In the rows, zero is written as 128.
The rows of R fall into 4 groups, and each row is roughly a mix of its group's hidden directions.
R, 108 rows:
[[143 161 123  65 104 110 182 155 137 123]
 [164 150 138 166 101 182 178 123 112 114]
 [148 107 142  58 167 123 173 121 148 123]
 [113 158 101 173 122  69 162 110  96 118]
 [123  96  99 152  99  52 112 132 132 153]
 [ 74 165 119 182  81 119 131 116 122 116]
 [131 115  76 117 199  94 143 150 122 119]
 [202 121 125 144 136  97 148 156  83 130]
 [ 85 183 127 117 175 113 132 108  97  95]
 [170 122  95 185 157 107 131 111 175 130]
 [120 109 106 179 119 155 113 143 185 172]
 [118 144  98 177 146  99 192 105 147 138]
 [155 100 166  98 172 140 118 141  69 113]
 [141 130  89  86 106 143 189 112 158 159]
 [129 138 108  55 117 121 165 167 101 109]
 [161 113 123 154 130 148 204 120 166 146]
 [ 64 147 121 117 103  77 152 115 101 104]
 [160  86 148 181 123  99 125  88 158 153]
 [131 128 132  69 123 158 178 143 175 153]
 [139 127 114 201 113  84 163  99 128 139]
 [143 113 161 159  51 158 138 116 123 148]
 [ 89 127 130 177 174  87 145 102 131  92]
 [128 123 136 207 101 129  79 111 129 143]
 [109  96 147  94 165 103  66 116 157 143]
 [120  98 163 111 198 116 130 126  89  99]
 [ 74 131 160 150 142 121 106 121  69  92]
 [ 94 164 152  99 164 170  81 126 113 104]
 [100 129 167 164 150 117  65 140 103  96]
 [185 167 110  80 146 110 166 141 115 124]
 [132 135 123  59 151 126 193 135 113 121]
 [125 155 103 101 196 133 160 122 118  83]
 [103 126 131 188 114 135  59 133 107 116]
 [125 146 143 103 141 131 131 190  92  69]
 [184 167 124 100 112 123 174 145  89 111]
 [156 155 118 115  73 116 196 139 111 126]
 [150 137 107 157  85 179 179 160 132 136]
 [126  81 148 125 143  93  65 109 160 152]
 [ 98 136 114 109 181  64 152  99 136 125]
 [142 107 101 150 197  82 101 121 137 150]
 [ 91 119 156 164  71 161 129 132  93 100]
 [128  85 126  88 116 146  74 165 162 154]
 [135 155  99 193 105 107 172 113 159 119]
 [119  89 148 150  56 168 149 146 127 133]
 [135  74 115 110  88 184 145 135  90 133]
 [132 191 157 136 140 112  87  82 104 112]
 [136 158 110 171  87 188 157 154 120 126]
 [111 136 155 103 131 171  51 142 116 117]
 [123 141 156  47 134 133 152 150  94 114]
 [118 120 163 189 177 158 105 123 107 105]
 [119 123 112  89  80 168 184 130 157 141]
 [115 106 162 132  54 173 136 139 146 137]
 [137 102  74 181 117 179 120 118 124 103]
 [132 154 134 110 110  67 173 137 162 168]
 [109 132 161  90 109 126 142 141  51 106]
 [178 141 127 150  92 188 126 147 150 161]
 [153 170 150 108  66 155 162 121 101 113]
 [119 112 158 128  59 170 130 116 164 156]
 [143  90 103 131 177 140 181  89 146 151]
 [137 158 156  95 167  77 158 115 167 150]
 [ 67  77 138 172 121 144  96 140 133 118]
 [122 111  72 198  96 148 118 131 124 121]
 [114 103 167 160  84 121  71 132 119 164]
 [136 114 156  81 127 193  94 150 130 158]
 [171 175 105  85 168  97 138 105 138 140]
 [124 118 119 161 184  90  78  96 139 149]
 [144 133 117  81 182 122 190 110 143 125]
 [116 110 139 145 120  66  62 107 109 130]
 [165 131 138 153 107 110 126 108 203 161]
 [135 137  96 112 166 101 202 116 151 141]
 [175 102 137 109 150 176  77 143 141 158]
 [ 64 138 118 135 147 106 166 110 182 120]
 [121 111 120  79 140 113 202 130 108 157]
 [136 116 128 113 185 102  81 130 180 155]
 [195  97 112 130 168 137  93 129 159 150]
 [120 119 161 141  49 173 142 124 130 134]
 [152 126 115 185 154 152 123 118 194 144]
 [148 120 122  98 178 116 189 100 160 148]
 [131 108 143  93 164  83 147 126  71  94]
 [184 116 141 118 122 120 148 197  99 111]
 [139 141 181  71 106  95 143 139 148 164]
 [161 123 133  91 152 192 113 116 130  78]
 [ 73 164 129 132  73 113 169 124 108 113]
 [120 155  98  69 111 150 182 110 156 135]
 [115 149 110 186 130  92 183 109 148 104]
 [165 174 123  97  94 150 119 152 157  80]
 [171 104 107  85 148 119 151 162 172 162]
 [127  94 144 100 172  66 125  93 152 138]
 [113 146 109 209  91 121 101 128 113 137]
 [187 154 114 137 105 113 173 108  79 133]
 [123 145 174  94 170 146  78 127 106  91]
 [163 153 113  82  94 145 194 136 120 127]
 [ 88 159 146 110  65 142 147 141  84 123]
 [ 75 181 111 155 164 101 121 105 106 111]
 [115 110 143  92 126  83  55 126 104 120]
 [113  85 146  89  91 155 139 146  73 148]
 [ 67 122 152  66 143 110 146 128 101 111]
 [147 177 121 152  81  96 112 147 179 125]
 [ 99 123 108 119 113 144 135  72 183 172]
 [ 90 124 172  76 131 141 137 140  72 110]
 [111 117  92 124 129  66  66 109 115 123]
 [149 130 152  61 165 121 179 114 144 140]
 [109 150 105  90  80  88 185 127 128 127]
 [111 141  90 114 108  57 147 143  87 118]
 [ 81  98 158 154 149 112  89 120  80 155]
 [ 88 140  90 164 125  92 126 102 186 131]
 [121 146 153 148 122  60 128 122 167 177]
 [ 83 178 107 111 149  91 134 127  84  99]
 [ 95 116 143 153 112 147  66 144  74 111]]

In each list below, three rows fit none of the groups, and each other row fits one group, some only roughly. Which are they? Name them in the order they come.
  * Q18: [191 113 150 113 161 112 169 136  88 110]
  * Q233: [129 127 170 151 127 204  93 139 106 131]
  * Q832: [ 75 125 147 160  69 167 125 100 134 127]
  * Q126: [132 102 136  57 160  95 134 129  85 113]
  * Q280: [121 128 135 102 186  82  76 132 147 153]
  * Q102: [149  65 136 101 131 121 103 132 181 164]
  * Q947: [158 115 124  86 134  94 204 122 122 119]
  * Q71: [119  90 150  80 149  59 124 134 109 124]
  * Q792: [ 98 124 113 106 155  44 115 113 118 126]
  * Q316: [127 188 103 171 131  90 111 135 166 102]
  * Q482: [171 179 148  75  94 142 151 142 126 116]
  * Q887: [169 116 139 145 106 196 140 130 164 162]
  * Q946: [171 137 105 167 106 157  76 132 155 162]
  * Q617: [ 63 165 128 171  98 143 155 118 148 117]
 | Q280, Q71, Q887
  * Q526: [176 103 127  96 150 135 106 186 123  89]
  * Q625: [153 156 104  94 173 112 177 112 167 111]
  * Q698: [ 71 112 139 161 119 103  70 108 147 149]
  * Q618: [ 95 160 158 142 150 128  76 143 108  74]
  * Q387: [110  88 124 177  95 159  78 134  98 140]
  * Q362: [107 161 108 150  55  96 132 121  97 113]
  * Q954: [123 109 165 168  88 169  94 118 173 123]
  * Q242: [ 80 135 116 148 180 108  80  91 145 125]
  * Q241: [ 97  65 124 174 122 138 106 115 162 158]
  * Q311: [171 120 126  86 133 178 129 147 174 164]
  * Q489: [129 111 148  54 134 136 183 133 109 144]
  * Q184: [189 139 118  75 137 120 165 164 142 138]
 | Q526, Q698, Q954
  * Q403: [128 187  92  87 161 109 154 114 105 101]
  * Q826: [129 119 131 129 139  79 176 112 166 185]
  * Q550: [147  91 113 190 107 164  89 105 148 138]
  * Q913: [133 110 160 153 168 103  61 132 160 144]
  * Q194: [106 162 126 167  76 110 165 127  87 102]
  * Q694: [123  95 115 106 177  72  86 114 106 114]
  * Q238: [130 129 102 152 132 183 168 134  77  90]
  * Q2: [ 91 117 108 160 148  82  79 117 160 158]
  * Q809: [ 90 111 145 102 137 133  53 129  89 129]
  * Q104: [116 151 126  96 156  75 177  99 164 134]
  * Q283: [ 74  86 142 167 155 146  97 102 109 107]
  * Q508: [124 102  90 166 178  79 117 100 124 152]
 | Q238, Q104, Q283
  * Q390: [143 174 109 126 154 108 196 110 142  95]
  * Q172: [179 146  97 113 135 124 167 143 191 138]
  * Q263: [130 153 132 184 109  82  91 126 170 152]
  * Q735: [134 105 133 128 165  99  63 121  76 114]
  * Q622: [124 119 156  79 149  90 178 120 132 176]
  * Q636: [115 120 170  84 152  71 133  94  99 142]
  * Q801: [105 123 126 151 191  92  70 132 140 119]
  * Q918: [143 131 136 111  53 162 177 135 121 135]
  * Q820: [158 116 139 190  94 185 129 128 147 143]
  * Q728: [ 83  93 104 184 161 120 115 138  96 102]
  * Q191: [141  98 151 156  90 129  51 130 118 139]
 | Q390, Q172, Q636
  * Q581: [ 92 146 133 180 138  62 123 105 138 105]
  * Q722: [156 126 110 134 199  81  93 132 137 143]
  * Q744: [168 107 156  82 137 158 152 132 177 161]
  * Q254: [118 106 117  70 126 144 145 158 192 144]
  * Q449: [ 57 113  96 129 180 120 111 125 139 106]
  * Q47: [120 174 100 158 179 113 141 132  97  82]
  * Q612: [130  90 114  80 143  53 143 127 132 134]
  * Q815: [173 115  98 133 165  97 173 118 177 131]
  * Q593: [145 136  78 192 106 151 105 125 154 100]
  * Q35: [131 141 149  74  85 165 143 142 179 139]
  * Q443: [119 136  87 182 115  99  73 107 156 136]
 | Q581, Q744, Q47
  * Q914: [175 149 100 123  90 159 188 142 126 112]
  * Q539: [100 127 184 107  88 121  96 154  81 138]
  * Q125: [ 89  89 129 120  81 171 146 133 174 147]
  * Q542: [105 103 122 157 130  87  58 124 153 156]
  * Q762: [134 118 118 104 120 200 134 170 170 147]
  * Q648: [164 104 113 130 161 140  74 123 158 181]
  * Q725: [161 118 108  94  94 147 196 161 127 125]
  * Q95: [117 144 102 108  85 155 197 131 101 106]
  * Q306: [107 177  97  82 174 122 147 119 116  91]
  * Q778: [121 117 118  80 156  54 160 117 131 131]
  * Q123: [169 134 133  86  79 148 174 165 138 134]
  * Q27: [142 163 138  94 193 102 155 112 161 112]
  * Q893: [ 89 144 142  61 155  94 141 159 108 117]
 | Q914, Q648, Q893
  * Q538: [ 95 141 136 114  69 175 170 137 122  98]
  * Q14: [ 94 121 109 146 193  96  79 109 140 130]
  * Q168: [140 132 116 135 198 114 159  87 172 130]
  * Q627: [100 167 134 184  91 137 181 124 132 112]
  * Q658: [109 134 119 149 206  95 151  94 138 134]
  * Q858: [168 160 140  70 152 122 178 137 114 107]
  * Q753: [ 95 123 147 157 140 176  60 125 146 143]
  * Q933: [147 105 136 137 112 203 126 154 170 153]
  * Q50: [182 141  94 107 134 110 187 144  93 125]
  * Q250: [145 143 167 119  86 177 166 150  93 105]
  * Q32: [ 94 112 143  82 166 132  60 132 142 131]
  * Q92: [114 145 131 119 200  97  82 145 127 100]
  * Q986: [ 80 157 152 106  78 115 108 124  80 109]
  * Q555: [188 145 137  80 101 138 168 162 133 137]
 | Q858, Q250, Q986
  * Q368: [160 136 128 115 149  92 207 127 120 101]
  * Q39: [163  77 124 151 165  87 102 156 139 158]
  * Q182: [106 132  88  66 122 132 164 179 134 131]
  * Q756: [ 91 152 165 140 132 115  66 148  89 104]
  * Q953: [146 120 130  45 135 124 164 142 104 104]
  * Q784: [140 117 168 191  93 115 101 128  83 124]
  * Q313: [169 117 128  91 116 113 206 127 115 117]
  * Q20: [153 109  98 165 121 151  79 140 177 163]
  * Q49: [ 98  98 108 134  72 154 181 108 140 153]
  * Q381: [155 130  89 144 150 108 174 143  67 107]
  * Q991: [178 138 124 108 190  85 101 143 140 142]
  * Q464: [128 145  94 109 111  94 204 146 143 149]
  * Q105: [111 133 113 192  60 131 117 108 113 133]
  * Q202: [124 124  88 110 176  56 129 126 104 126]
  * Q212: [150 145 116 119 102  74 182 128  82 109]
 | Q20, Q105, Q202
  * Q295: [139 101  99  87 135 140 206 124 123 144]
  * Q769: [166 112 110 132 112 171 130 151 192 163]
  * Q90: [153 155  98 198  77 117 125 121 128 131]
  * Q244: [ 91 146 140  98 186  86 110  92 116 112]
  * Q844: [128 111 132 182 112 162  85 127 177 161]
  * Q923: [138 122 127 110 208  82 150 110 140 137]
  * Q825: [141 174  88 109 135 112 176 108  82 103]
  * Q112: [132 139 120 221 108 124 130 105 133 143]
  * Q695: [123  77 164 147 108 160  77 119  98 153]
  * Q531: [142 151 146 106 205 105 124 103 165 119]
  * Q963: [117 133 107 200 108 165  98 109 152 153]
  * Q395: [139 164  97 111 175  93 181 118 156 114]
  * Q596: [101 173 101 103 134 132 167 125  86  78]
 | Q769, Q923, Q963
  * Q89: [144 125 123  80 102 202 101 131 133 106]
  * Q600: [112 122 178 109  82 133  79 156  90 133]
  * Q204: [119 124 163  96 198  93 150 105 127 150]
  * Q876: [127 113 126 178 191 135  92  88 143 116]
  * Q166: [126 172 100  92 113 145 187 119  97  96]
  * Q903: [158 129  81 108 164 103 172 156  90 107]
  * Q900: [128  80 153 176 162 135 101 109 157 168]
  * Q840: [151 105 121 118  68 158 177 123 152 164]
  * Q637: [145 108 119  92 149 160 103 135 193 167]
  * Q729: [104 139 163  93 167 168  69 120 135 116]
  * Q159: [103 137 115 104  64 151 177 124  90 121]
  * Q292: [200 134 140 158 110 179 142 146 121 141]
  * Q965: [ 83 155  84 132 157  80 173 122 130 131]
 | Q89, Q900, Q159
  * Q209: [ 86 132  92 174 122  65 103 124 123 144]
  * Q266: [175 131 149 138 113 193 158 148 151 157]
  * Q367: [120  99 127 113 174 105  60 141  92 124]
  * Q631: [ 91 160 146 114 156 111  69 109  91 102]
  * Q880: [109 174 113 141 139  84 194 120 113 109]
  * Q777: [111 162 122  86 122 100 136 136  60  93]
  * Q808: [150 165 130  56 140 124 170 142 139 102]
  * Q393: [ 99  77 140 190 118 130  91 111 139 153]
  * Q460: [ 97 151 121 110  72 166 179 117 109 107]
  * Q827: [103 136 148 122 130  68 119 104  80  80]
 | Q367, Q880, Q827
  * Q595: [107  94 169 107  95 154  92 146  75 140]
  * Q861: [ 97 154 114 102 197 102  94 108 148 118]
  * Q846: [101 138 171 137  87 108  68 154 101 140]
  * Q471: [128 136 143 208 153 122 127 117  93  93]
  * Q118: [142 109 103  96  93 132 203 138 130 157]
  * Q195: [ 93 127 127  99 100  50 143 132 136 155]
  * Q237: [128 113 129 123 129 144  33 131 118 148]
  * Q567: [149 123 162  84 128  98 172 108 162 174]
  * Q496: [160 145 115 133 112 123 183 142  65  96]
  * Q169: [ 94 122 117  76 125 180 126 152  83 104]
  * Q215: [116 124 162  62  86 112 152 137  89 132]
  * Q877: [110 122 187 144  73 165  95 146 130 117]
  * Q58: [139 166  99 137 163  88 172 115 177 130]
 | Q195, Q169, Q215
  * Q714: [169 129 144  97  90 176 159 152  92 106]
  * Q573: [ 92 107 107 160 170  80  80 113 127 126]
  * Q730: [ 66 155 127 139 107 148 130 121  89  74]
  * Q271: [124 128  92 197 115 147 136 118 184 133]
  * Q236: [105 128 156 148 204  96 108  97 133 141]
  * Q17: [130 109 149  39 149 139 145 144 120 135]
  * Q971: [132 139  95 176  78 105 180 103 135 136]
  * Q654: [128  70 133 191  89 135 126 119 122 158]
  * Q115: [ 86 127 114 156 133  77  62 121 126 143]
  * Q140: [170 138 103 132 130 116 170 108 199 141]
 | Q573, Q271, Q971
  * Q794: [185 140 128  68 143 119 137 158 162 149]
  * Q167: [137 131 115 124  89 185  94 153  96  81]
  * Q379: [ 85 133 115 138 141  62  73 112 123 136]
  * Q797: [113 110 126 147 161  75  84 110  83  96]
  * Q945: [150 169 137  82 110  90 170 141 169 140]
  * Q174: [ 77 127 122 175 106 132  80 111 172 126]
  * Q150: [107 113 130 166 168 107 100 160  81  85]
  * Q901: [107 132 171 122 100 148  91  91 177 164]
  * Q697: [170 128 140  68  94 173 158 135 138 114]
  * Q527: [ 90 173 122 146  60 153 149 135 144 138]
  * Q565: [123 165 133 178  68 173 143 135 137 138]
  * Q886: [106 153 143  88  99 155 199 143 144 131]
  * Q751: [150 177 106 138  95 116 146 115 197 130]
  * Q865: [133 165 126 102 148 111 196 117 173 109]
  * Q974: [154  93 151 150 162 102  70 145 153 158]
 | Q174, Q751, Q865
